In the rows, zero is written as 128.
The rows of M fall into several groups, and each row is roughly a mix of its group's hidden directions.
M (156 x 10):
[[160 118 181 153 139 114 135 172 158 126]
 [164 113 166 104 157 120  89 130 153  93]
 [101 118 152  80  89 134 109 130  96  94]
 [ 97 168 133 118  82 163 121 100 141 100]
 [ 94 141 128 127 123 141 119 131 194  85]
 [ 71 152 156  85 100 128 131 122 133 107]
 [126 157 134 104 173  86 123 172 153 129]
 [115 181 130 124 136 116 122 177 172 143]
 [110  85 100 110 141 174  95 105 136 105]
 [151 107 127 191 119 128 153 125  99 163]
 [129 140 141 134 183 133 143 183 101 149]
 [132  91 147 148 133 139 137  78  83  97]
 [123 169 114  92  90 158 107 136 171 122]
 [175 126 115 170 120 117  94  90 150 107]
 [157 135 150 126 150 162 114  62 115 136]
 [123 196 115 129 145 138 116 144 175 123]
 [ 79 141 119 101 111 101 145 181 146 123]
 [114 161 139 119 149 134 103  56 127 121]
 [122 100 132 137  97 123 148 139  61  98]
 [ 86 132 133  98  64 108 141 119 114 113]
 [132  91 108  84  87 117 140 162 103 109]
 [ 95 181  87 128 121 124 133 161 132 161]
 [117 120  98 135 164 151 109  65 141 148]
 [186 129 160 116  95  90 138 153 131 126]
 [126 140 124 115 133  97 117 191 177 120]
 [109 160 110  76  74 120 127 146 132 114]
 [ 91 167 168 103 109 123 123 161 157 110]
 [106 158 104 130 118 108 145 198 116 133]
 [107 159 161  86 139 103 106 157 164 116]
 [121 102 101 102  92 131 122  83 173 111]
 [123 125 173  85 127 146 112 135  71 116]
 [129 116 150 164  87 116 141 172  91 104]
 [157 108 168 136 160 168 139  99 164 126]
 [113 153 129 142 136 108 153 201 112 140]
 [162 164 132 148 154  89 125 153 159 162]
 [123 141 124  59  97  99 143 146 106 125]
 [161 118 110 137 113 152 144 135  66 164]
 [178 109 116 145 173  97 137 112  99 147]
 [121 125 120 187  98 116 138 167  89 123]
 [134 170  85 127 133 128 114 172 170 109]
 [ 79  89 125  89 107  96 143 148 124 111]
 [147 143 189 115  87 104 128 134 118  98]
 [180 115 145 161 132 104 133 156  88 151]
 [186 124 132 182 127 145 105 132 105 118]
 [120 168 101 171 102 133  88 150 121 101]
 [117 186 124 107 141 164 115 103 167 140]
 [158 110 152 128 167  91 129 158  92 159]
 [ 99 102  93 132  86  95 146 172 128 135]
 [168 165  99 111 169 109 126 162 125 152]
 [121 124 131 113  63 167 119 118 154  99]
 [156  76 125 145 149 122 131 156  81 152]
 [156 100 136 183  80 120 147 118 119 144]
 [125 158 144 193 145 153 127 159 150 132]
 [130 166  98 147 183 116 118 117 163 105]
 [156  93 159 164  97 147 147 139  93 151]
 [108 118 108 110 107 155 150  73 133  84]
 [110 141 130 167 106 154 153 187 116 149]
 [156 121 121 183 115 158 126  83 153 114]
 [145 117 113  97 157 127 103  60 137 138]
 [ 96 119 160  68  96 125 121 151 107 132]
 [146 159 139 145 103 171 103 110 152  81]
 [ 77 104  91  91 102 125 161 133 118 128]
 [107 146  99 146 121 122 137  96 194 109]
 [ 98  80 140 148  84 158 155 142 110 121]
 [155  91 174 127 141 128 134 127  69 123]
 [102 113 130  83 133 161 161  86 102 115]
 [126  66 129 110  90 124 141 125  84 117]
 [125 189 125 144 138 120 143 185 137 138]
 [101 108 148 123  80 147 138 135  75 152]
 [152 168 114  80  99 102 116 149 161 124]
 [160 114 131 142 152  84 122 176 168 124]
 [ 79 152 113 165 144 111 119 151 115 172]
 [125 188  97 128 158 131 124 150 168 113]
 [141 121 118 133 113 135 126  46 151 135]
 [162 158 103 154 138 105 146 179 101 140]
 [ 67 152 134 128 108 154 132 139 158 165]
 [ 61 109 130 118 104 151 151 140  99 143]
 [153  82 157 147 135 113 135 124  70 114]
 [169 133 152 139 178 118 124 124 170 160]
 [165 138 177 169 124 147 153 140 102 105]
 [122  94 120 195  92 134 142 136 106 134]
 [152  63 160 108 111 130 140 127  95 123]
 [ 82  90 131 134  94  97 146 110 104 157]
 [159 175 138 159 172 130 104 142 156 136]
 [176 147 169 126 167 114 107 162 140 122]
 [149 126 105 169 149 126 157 160  86 161]
 [ 97  99  76  93 159 149 143 147 123 137]
 [156  95 128 139 141 102 125 193 105 145]
 [136 185 134 139 145 114 122 183 155 136]
 [130 173  85  95 145 108 113 131 171 132]
 [149 115 130 153 186  92 147 154 102 139]
 [118 162 122  69 152 122 101 134 157  99]
 [164 143  90 172 174 136 132 128 115 152]
 [127  77 145 165  94 142 137 107  92 109]
 [172 145  99 158 135 166  91 124 154 145]
 [160 192 132 117 151 117 111 132 168 125]
 [119  74 164 142 110 159 140 142 107  91]
 [164 137 111 123 164 120 123 105  67 150]
 [165 128 151 162 117 106 130 176  86 122]
 [ 65 106 129 136  84 126 140 124 161 118]
 [125 122 101 186 107 109 165 153 101 142]
 [126  81 125 162 175 109 140 124 119 168]
 [122 159 102 129 135 115 124 149 202 134]
 [134 149 133 117 100 174 110  73  99 136]
 [119 161 106 135 164  87 137 170 160 146]
 [117 186  93 140 108 139 106 126 147  88]
 [ 95 163 135  63 149 132 123 106 128 111]
 [125 129 113 138 101 167 126  82 153  79]
 [ 90 114 134  70 130 150 153 159 117 103]
 [180 141 129 102 150  81 119 165 123 136]
 [116 140 144  91 118  93 119 126 189 100]
 [140 196 124 100 155 105 123 158 137 126]
 [161 171 110 144 120 156  95 170 141 150]
 [176 100 179 123 126 134 114  90 142 111]
 [ 98 102 139  98 122 111 150 164  81 158]
 [164 138  98 163 155 121 134 184 130 149]
 [ 90 131  66 124 141 134 146 156 139 161]
 [150 164  92 112 165  89  97 147 113 132]
 [ 75 116 127  62 128 134 122 121 146 117]
 [137  93 127 116 148  83 123 184 157 125]
 [147 176 123 111 162  93 123 139 166 157]
 [145 135  96 171 126 136 106  89 173 106]
 [145 166 126 109 163  86 124 167 125 163]
 [ 82 141 120  90 106 166 158 107 139 103]
 [119  92 121 121  87  92 128 182 108 118]
 [119 111  68 127 120 115 154 123  77 145]
 [ 97 154 157  69 121 115 108 160 143 121]
 [144 159  88  78 115 142 104 107 161 122]
 [134 150 101 149 198  97 134 140 126 139]
 [130 164 156 108 182 147 110 131 164 106]
 [161 156 148 107 149 159 134 106 177 101]
 [ 78 123 114  89  91 121 154 126 103 156]
 [157 144  93 183 141 113 134 155  95 143]
 [137 149  83 137 172 123 106 126 164 166]
 [ 93 177  77 121 122 118 126 141 163 129]
 [ 87 135  94 151  87 155 150  97 105 125]
 [184 172 112 112 169 127 106 124 130 133]
 [108 129 133 153  92 148 179 102  85 128]
 [141 167 131 109 125 121 113 159 195 125]
 [193  97 148 107 159 101 134 130 124 131]
 [106 118  74 125  94 111 163 125 105 161]
 [110 170 175 106  86 108 124 107 146 119]
 [ 99 171 114 143 117 123 160 169  85 122]
 [138  97 173 161 140 132 139 129  70 130]
 [155 119 160 138 201 126 140 126 113 138]
 [144  87 170 109 143 147  96 120 168 105]
 [102 167 115 114 123 144 141  67 147 100]
 [132  76 150 108  81 154 137 119 102 104]
 [127  59 146 160 145 153 143 111 114 137]
 [147 158 144 119  81 151  84 115 134  92]
 [ 73  86 121  93 126 117 144 140 135  94]
 [123 156 120 131 180 113 150 138 179 155]
 [178 108 143 149 118 125 152 180 131 157]
 [121 118 142  49 125 104 109 119 116 124]
 [ 94 111 146 142  76 175 130 111 107 116]
 [121 161 116 120 166 128 122 169 185 135]]
In each list below, one row fits none of the groups, and each other row fits one group, some only roughly. Which row is it?
  z652: [149 121 118 195 132 123 148 166  98 132]
  z550: [183 155 119 151 158 112 122 125 175 133]
  z953: [133 146 108 119 178 112 141 189 110 126]
  z903: [133 142 127 157 156 152 135  57 138 114]
  z46: [120  78 128 134  65 130 155 145 137 141]
  z270: [141  56 142 126  86 120 142 116 121 124]
  z905: [119  71 143 113  70 122 137 109 122 120]
  z511: [123 176 104 146 187 139 112 147 109 129]
  z587: [170 174 165 117 172 122 119 136 141 137]
  z434: [135 169 155 157 163 128 108 116 169  95]
  z472: [157 133 121 142 145  78 161 180 119 135]
  z294: [ 74 106 145  91  96 134 117  97 113 106]
 | z472
  z325: [175  94 123 163 128 139 110  78 111 129]
  z737: [117  78 148 122  85 126 142  97  93 106]
  z57: [124 108  93 170 177  93 132 116 106 142]
  z55: [151 160 146 142 169 118 124 187 149 130]
  z688: [175 129 142 121 174 123 107 110 177 132]
  z643: [134  83 140 100 137  94 133  92  82 143]
  z588: [122 124 138 154  89 175 116  88 153  99]
  z927: [144  79 159 123 133 139 142  82  96 102]
  z661: [167  90 139 189 143 132 153 134 117 129]
  z607: [123  92 131 174 104 173 134  92 110 136]
  z871: [147 172  99 159 136 114 130 159 166 161]
 | z607
  z116: [113 127  88  98 135  96 118  81 169 125]
  z130: [111  85 152 111 109 161 152 123  79 110]
  z212: [113  96 125 145  91 130 130  77  87 154]
  z195: [ 94 160 137  79  96 101 121 158 149 117]
  z676: [142 112 187 149  83 142 153 121 120 106]
  z849: [112 168 112  70 133  90 102 115 135 135]
  z777: [154 155 133  94 165 125 102  86 164 141]
  z222: [123 142 160 112 135  67 110 162 142  98]
  z771: [113  72 109 157 133 144 141  89 104 102]
  z684: [140  86 138 186 142 156 151 119 109 108]
  z79: [178 129 159 140 179  99 125 130 100 132]
  z970: [100 120 179 106 116  94 133 168  99 144]
 | z222
  z934: [111  95 110 149 101  88 167 138  90 143]
  z598: [105 113 109 158  94 158 137  85  86 131]
  z619: [172  58 129 143 140 139 127 107 118 130]
  z27: [149  85 151 146 174 115 145 138  92 155]
  z9: [ 87 139 118  72 130 120 124 141 177 140]
  z616: [156  66 157 145 108 149 151 136 104 121]
  z928: [125  76  97 153 133 153 125  80 128 152]
  z40: [127 148 113 142  77 140  97 102 180 126]
  z840: [111  78 148 109 126 167 134  79 141 116]
  z833: [148 134 142  79 185  97 116 119 146 130]
  z842: [164 145 142 138 149 121 114 197 115 146]
 | z833
  z760: [128 172  77 129 179 119 112 124 123 145]
  z546: [170 121 147 149 143  97 114 101  74 112]
  z677: [158 141 105 194 141 154 134 103 115 141]
  z224: [ 85 105 103 115  87 143 147  96 103 101]
  z593: [105  95 107 167  81 143 130 123  87 135]
  z193: [ 92 136 113 114  84 143 131  68 137 116]
  z260: [126 165 166 118 147 132  87  90 161 111]
  z232: [164 131  83 158 177 127 115 108 118 151]
  z330: [ 74 107 145 104 138 165 114  91 134 105]
  z929: [157  98 115 123 124 103 110  78  80 118]
 | z593
  z279: [128 116 121 123  86 140 123 107 171  70]
  z805: [118  60 109 161 125 117 136 101 104 138]
  z630: [164 152 143 158 152 122 121 192 120 125]
  z240: [145 119 102 167 129 183 134  99 114  93]
  z772: [142 134 103 183 109 114 132 186 124 127]
  z298: [138 180 103 168 168 143 134 128 141 155]
  z126: [ 99 118 111  78 104 109 119 126 182 117]
  z15: [169  87 133 133  99  85 105 135  95 139]
  z281: [ 79 134 136 124  85 146 129 147  77 116]
  z158: [183  99 131 160 158 127 124 126  92 155]
 | z279
  z578: [189 128 133 157 166 153 104 137 131 151]
  z140: [100  84 157  82  91 135 149 136 135 113]
  z821: [106 110 112 134  92 160 123  65 109 125]
  z570: [ 78 151 120 100 100 131 146 110  83 106]
  z884: [130 189  99 125 108 111  98 159 154 122]
  z21: [ 95 126 114 114 111 154 145  60 111 141]
  z659: [120 157 105  63 148 101 124 114 158 127]
  z924: [ 93 108 163 133 130 137 134 123  59 133]
  z322: [135 126 148 101 111  98 124 175  73 142]
  z48: [ 94  93 156  84 114  84 130 142 115 140]
 | z659
  z423: [103  72 157 114 105 159 151 110 112 107]
  z341: [164 138 133 157 170 106 131 120  77 154]
  z78: [119  89 171 174  95 147 144 120 105 127]
  z683: [176 137 145 158 152 114  97 173 150 127]
  z891: [116  95  97 167 107 145 159 145  82 123]
  z752: [102 160 117 143 133  76 139 143 165 166]
  z864: [123 113 159 148  90 170 117  91 113  92]
  z720: [116 104 130 150  82 132 169 169  94 118]
  z17: [113 128 166 153 128 105 138 143  60 127]
  z135: [107 102 127  70  99 136 100  89 133 122]
  z129: [113 146 118  95  98 126  95  73 156 114]
 | z17
